One turning vector, and how many steps it has turned:
The counts run from 0 to 575.
39  -10  1  13  -2  -5  -21  15  -35  20  15  6  -26  34  -7  27  -18  -8  6  4  -15  12  20  -11  28  -26  22  23  -18  -22  5  -14  -4  0  -32  -4  -22  -1  -30  37  10  -1  31  -3  2  9  13  1  -50  -17  -21  10  -2  -23  8  -33  -1  -2  31  -4  -9  23  -13  -13  22  14 -> 312
33  -19  -11  30  19  13  30  -9  -38  22  -5  -17  -29  -5  7  2  -21  -2  6  -21  -38  -32  -28  -2  0  -11  1  21  0  -9  -20  22  21  0  -8  -32  -4  25  -4  21  -26  -30  10  -2  -6  8  38  17  4  0  6  -26  -2  20  11  13  -29  -36  21  -9  9  -5  -16  4  -7  -2 -> 572
30  11  -1  26  0  14  9  29  -24  7  -9  -14  -3  24  -13  10  -20  13  -18  1  -46  10  -40  15  1  -26  19  29  4  -15  -14  11  7  -23  -11  -33  -27  30  -44  14  -2  -12  27  1  5  8  28  -14  -20  -21  -8  -28  6  -20  -15  -5  -18  -29  5  -12  12  7  -28  7  17  9 -> 541
-14  -18  -20  34  -11  -13  1  8  0  19  -24  -24  -1  41  8  1  1  2  -4  28  -3  -1  -23  8  -5  5  -18  -10  10  -19  3  14  18  5  4  -3  -26  13  -11  17  21  -30  32  10  6  -2  10  -17  -15  -50  49  -11  7  8  -12  -11  16  18  -10  -22  18  14  15  -24  40  -35 -> 444
19  -15  -14  8  -6  -23  2  3  -6  -17  7  9  -27  2  9  -26  8  -48  20  17  2  -3  5  -12  49  7  10  -15  -2  -19  1  9  -5  0  -7  -10  -33  3  -5  16  9  -32  21  -8  -5  13  23  -20  4  -9  15  48  -6  -2  10  2  16  52  36  -7  32  1  12  -17  22  25 -> 240
18  0  -21  39  6  -15  -22  -5  -12  17  -35  -15  1  24  5  1  8  18  -18  11  -5  -4  -11  -9  14  -9  0  10  -16  -6  13  6  6  -24  -32  -17  -45  13  -7  11  -4  -19  11  -17  -11  7  33  -7  4  -64  25  -10  -16  -27  -30  -7  -2  13  -8  -31  -16  22  1  2  37  6 -> 16
-6  1  -2  55  -17  15  8  30  2  39  -12  -18  25  47  22  0  -3  -23  7  9  -5  -3  -6  -5  -1  -9  10  -8  28  -12  -3  18  22  -8  15  -33  -4  -14  -12  15  15  4  21  6  24  -10  -18  -20  -27  -6  0  19  -9  -9  -19  -34  19  7  26  -3  18  -4  32  8  26  0 -> 370
-13  -3  -8  30  -13  -1  29  33  -17  -8  0  -29  -9  41  13  -17  5  -34  -14  -3  -22  -26  -37  20  3  2  -7  -16  30  -9  -25  29  22  -7  32  -12  5  -7  -19  16  -10  -20  29  8  -5  14  16  -12  -10  -15  15  13  -8  15  -4  -11  8  0  19  0  44  -4  52  -4  21  -7 -> 293
23  5  -16  35  12  1  17  1  -14  31  -37  -16  12  -14  23  -4  16  -7  12  -18  -14  -23  -32  -19  10  10  -11  -15  16  16  -9  11  2  -14  10  -35  -11  33  5  15  -5  6  5  -20  14  -26  27  -32  32  -10  -9  24  -17  7  -39  -15  1  20  7  -8  30  -24  11  2  8  28 -> 188
19  41  -20  32  -2  12  7  12  -2  -5  4  -10  -1  8  1  -34  -9  -22  -5  9  -21  -19  -41  0  14  -8  -4  -8  17  17  7  31  8  -19  5  -23  -26  16  -14  -9  15  -17  21  -5  13  -6  21  -31  15  5  0  28  -9  -20  -21  16  9  34  19  1  39  -11  30  2  9  37 -> 469
33  -37  -7  8  -15  -1  16  3  -17  28  -2  -5  -36  30  13  1  -4  -25  18  1  -4  -43  18  -17  7  13  11  -5  -5  7  12  0  5  30  6  2  -6  -9  -28  19  1  -19  19  1  12  9  22  5  -24  11  37  13  13  17  3  -25  6  21  36  26  -5  -8  43  -34  0  -11 -> 347
42  -4  -10  14  -1  -2  23  -1  -10  -10  19  -2  -10  -15  13  0  -16  -24  24  20  -34  -5  -24  -24  16  -3  -5  0  3  -24  12  6  2  7  -21  -17  -36  31  -14  2  8  -47  19  -7  3  18  46  -19  -1  -2  28  17  18  12  11  20  -5  36  26  -22  12  -4  -26  -14  15  0 -> 102
38  31  -4  53  8  -14  14  -1  -34  28  7  -8  10  29  -24  10  -19  8  8  -8  -25  -10  -38  0  1  0  -16  19  -1  10  -3  11  -8  -9  2  -11  -20  37  -12  19  7  38  33  22  -17  -18  20  -5  3  -8  -2  -19  -14  -25  -38  -9  2  5  7  -5  25  2  4  -1  13  0 -> 75
62  11  3  22  8  -12  28  5  -36  5  17  -8  -2  6  0  7  1  -28  25  -11  -42  -15  -21  -29  16  6  0  13  -3  5  -9  -4  -19  -5  -5  -10  -24  27  -24  17  -26  18  10  -9  -19  13  53  -13  7  7  -10  16  1  0  -29  -11  -15  30  29  2  7  -13  18  -3  5  16 -> 249
16  -39  -4  29  0  -12  5  -2  -17  17  12  2  -21  -5  43  23  -10  -34  23  8  -10  -10  -6  -41  21  5  -15  -20  8  -32  2  -2  20  24  -10  -8  -11  7  21  29  18  -17  26  9  10  -8  10  -15  -7  3  10  32  6  19  30  -18  -4  9  39  -25  26  -3  -24  -23  26  -2 -> 277
21  18  -7  45  -5  20  16  13  -21  24  11  -6  -7  25  3  1  -16  -13  -10  -24  -16  -73  -27  9  -1  -3  -4  16  10  12  -1  35  19  -15  12  -21  -2  1  -7  4  -8  -7  17  22  1  -12  16  12  -10  18  9  6  -31  -16  -8  -5  -7  -13  30  21  18  -21  37  7  1  11 -> 432
20  14  -23  11  17  11  -8  2  -23  -10  -26  -12  -37  -16  18  -3  -1  4  -21  -14  -36  -14  -47  -4  14  -18  -13  -15  10  6  -6  25  20  -11  -11  -25  -10  33  3  15  2  -30  21  -19  12  -15  28  -15  20  -18  -16  9  -8  -2  4  9  -13  -15  -1  -23  48  -3  -23  -8  9  35 -> 184
8  -8  -14  10  -22  27  0  20  5  14  -51  -19  -20  28  24  -16  -4  -6  -11  19  -14  -2  -4  1  -4  -4  17  -30  17  18  12  15  16  16  -2  -20  -15  -7  -44  3  24  -33  20  -15  43  -2  4  -34  -7  -10  26  8  13  -4  -15  -14  11  13  7  -2  14  -6  37  -31  17  7 -> 407
-9  -10  -17  51  -6  -2  17  -2  -12  12  -28  -34  -16  35  4  -31  -7  -6  -14  -1  -14  -36  -36  11  -9  6  -9  -13  14  7  -12  39  26  8  20  -17  -7  -2  -8  4  -3  -19  20  14  -2  -3  12  -4  16  -18  42  -19  -8  3  -10  11  1  -9  9  -3  30  -4  52  -8  15  -14 -> 437
15  -42  5  42  -13  2  9  5  -4  30  -36  -11  -3  13  51  -1  19  -18  5  -3  0  -30  12  -38  15  9  18  -13  7  -9  6  7  14  6  -4  -29  -30  -12  -9  10  -11  -6  -7  -15  11  -3  18  -20  9  -10  33  20  -12  -5  -16  -23  -9  16  28  -13  -13  -19  22  -11  23  9 -> 339
4  17  -12  37  -7  22  -13  26  -9  36  -27  -8  5  41  -12  1  -16  16  -19  4  -11  11  -14  21  3  -38  34  17  9  -10  2  16  13  -28  -14  -40  -21  9  -28  17  15  -17  24  -8  22  -8  -8  -9  -30  -25  -14  -8  -12  -25  -19  -18  3  -18  6  -2  11  15  -16  16  26  22 -> 84
42  24  -18  15  13  -12  -7  4  -32  -9  47  0  -11  20  -7  21  -10  -7  4  5  -31  -23  -15  -11  17  -20  -15  20  -22  -8  22  0  -3  -16  -28  14  -30  20  -12  12  -4  -16  32  1  -21  23  47  7  -28  -27  2  14  -6  -14  2  -1  -4  28  16  -12  -1  24  -4  -5  25  8 -> 388
5  -12  -30  -4  8  -8  -25  9  -19  -4  -4  1  -32  18  0  -13  3  -14  1  12  3  7  9  14  45  -25  17  -6  -12  -24  1  0  11  -18  -20  -15  -23  -7  -4  30  8  -55  32  -20  1  18  15  -1  -28  -47  3  29  -7  7  21  -4  14  21  14  -14  14  34  -11  -6  25  28 -> 237
-22  -22  -11  31  -6  -20  -12  17  -16  -12  -30  -18  -15  34  14  -14  20  -9  -29  3  1  -6  -32  6  19  6  -8  -19  14  -20  -15  19  21  -11  -1  -7  -20  -1  5  21  3  -21  26  2  -9  3  12  -15  6  -60  25  -2  -20  -11  -10  -10  6  -2  -3  -33  29  14  16  -10  39  -6 -> 299
18  -37  -30  31  15  -24  -14  -28  -17  45  -19  3  -25  1  9  18  -16  11  20  10  11  -1  -5  -14  18  1  -15  -8  -20  -19  5  -4  12  17  -18  -14  -16  29  26  36  22  -17  31  4  10  -29  14  4  2  -28  22  1  -4  13  14  -9  8  -3  15  -25  17  10  -41  -27  13  -7 -> 131
34  -30  -8  32  -7  4  -6  0  -20  54  -30  -6  -11  17  29  14  17  -4  9  -18  10  -49  29  -26  19  2  22  0  -16  5  10  -2  -2  -2  -10  -17  -18  -10  -8  21  -17  2  -6  -21  4  -2  22  3  -7  -15  21  16  -23  -9  -24  -37  -6  8  26  10  -27  -9  27  -7  10  14 -> 341
11  21  -13  53  7  9  -2  7  -13  50  -23  -2  19  17  11  21  -8  14  -3  -17  -6  -33  -28  2  -3  -8  -11  2  12  -2  0  17  20  -26  4  -39  -6  31  13  22  13  8  22  11  23  -34  -1  -1  -5  -11  -10  1  -32  -15  -24  -27  0  -20  8  -2  24  -10  -19  12  22  16 -> 509
1  2  -16  28  18  12  11  17  -39  8  11  -29  -27  39  1  0  -11  -5  -9  -24  -35  -33  -29  19  3  -25  -5  14  8  -6  -23  24  27  -14  6  -14  11  -2  -7  31  -19  -26  32  -1  -14  19  21  24  -24  -21  -12  -13  -14  15  7  -10  -8  -31  15  -1  17  20  28  9  10  4 -> 290
10  42  -13  42  -1  11  23  18  -9  -5  24  -22  8  41  -8  -28  -16  -32  0  -3  -26  -19  -29  11  -2  -13  2  4  19  9  -6  30  11  -10  20  -20  -5  -2  -25  6  0  -18  33  6  -1  9  16  -16  -13  6  3  18  0  -1  -16  14  14  30  29  10  30  5  52  7  12  10 -> 5
38  0  4  42  -1  13  3  1  -28  -5  -17  -28  -21  19  12  3  -21  9  -27  -8  -41  -4  -33  -17  -3  -16  13  21  2  -1  -9  17  15  1  -27  -19  -37  11  -24  4  -5  0  10  0  -7  7  36  -9  11  -19  -2  -41  -5  -37  -7  13  -32  -33  16  -28  -5  2  -4  2  14  9 -> 397
14  -17  -24  23  -1  -30  -5  -9  -18  -11  18  12  -29  10  -13  -20  -17  -18  3  20  -4  -17  -15  14  35  0  -2  7  -12  -30  2  14  8  -2  -11  -7  -37  12  4  18  17  -54  33  16  -14  11  20  7  -8  -25  39  6  -9  -2  29  25  15  16  22  -12  24  16  -18  -14  20  -2 -> 527
25  -8  -17  30  17  2  9  -9  -30  39  25  -2  -13  11  -5  22  -37  -3  26  -2  -23  -5  -7  -5  8  -20  0  21  -10  -28  -5  -2  14  3  -13  -24  1  22  7  38  5  -25  37  16  6  1  16  17  -40  3  -8  -9  6  21  27  -6  -5  -16  30  -12  17  15  -42  -2  5  -7 -> 138
6  -10  -20  45  -7  -17  -13  -5  -4  29  -9  -2  -10  42  2  -28  -1  -28  12  6  27  -24  25  -2  33  -3  20  -4  -7  -3  5  16  3  1  0  -19  -16  -26  -2  13  10  -9  20  -1  1  -2  -1  0  -9  -20  21  34  -19  -22  -7  -5  34  40  37  9  7  10  54  -5  10  23 -> 378
15  -21  -4  53  9  1  32  -4  -27  14  19  -22  -25  11  21  -11  -25  -39  20  -18  -28  -22  -16  -21  2  -3  0  3  15  -16  -32  16  20  25  9  -27  10  -6  4  24  -19  -3  16  10  -8  2  11  2  -1  16  2  -1  3  16  18  8  -12  -12  49  -10  27  -6  22  -2  -2  -5 -> 285
35  33  -18  11  15  5  12  5  -30  29  10  -1  -11  9  -13  25  -20  8  7  -2  -30  -40  -48  3  -7  -5  -31  -1  -3  24  15  11  2  0  5  4  4  48  -11  18  14  1  46  14  15  -24  27  -7  -10  7  -4  6  -2  6  -17  -23  2  9  3  11  43  -4  0  -24  5  2 -> 501
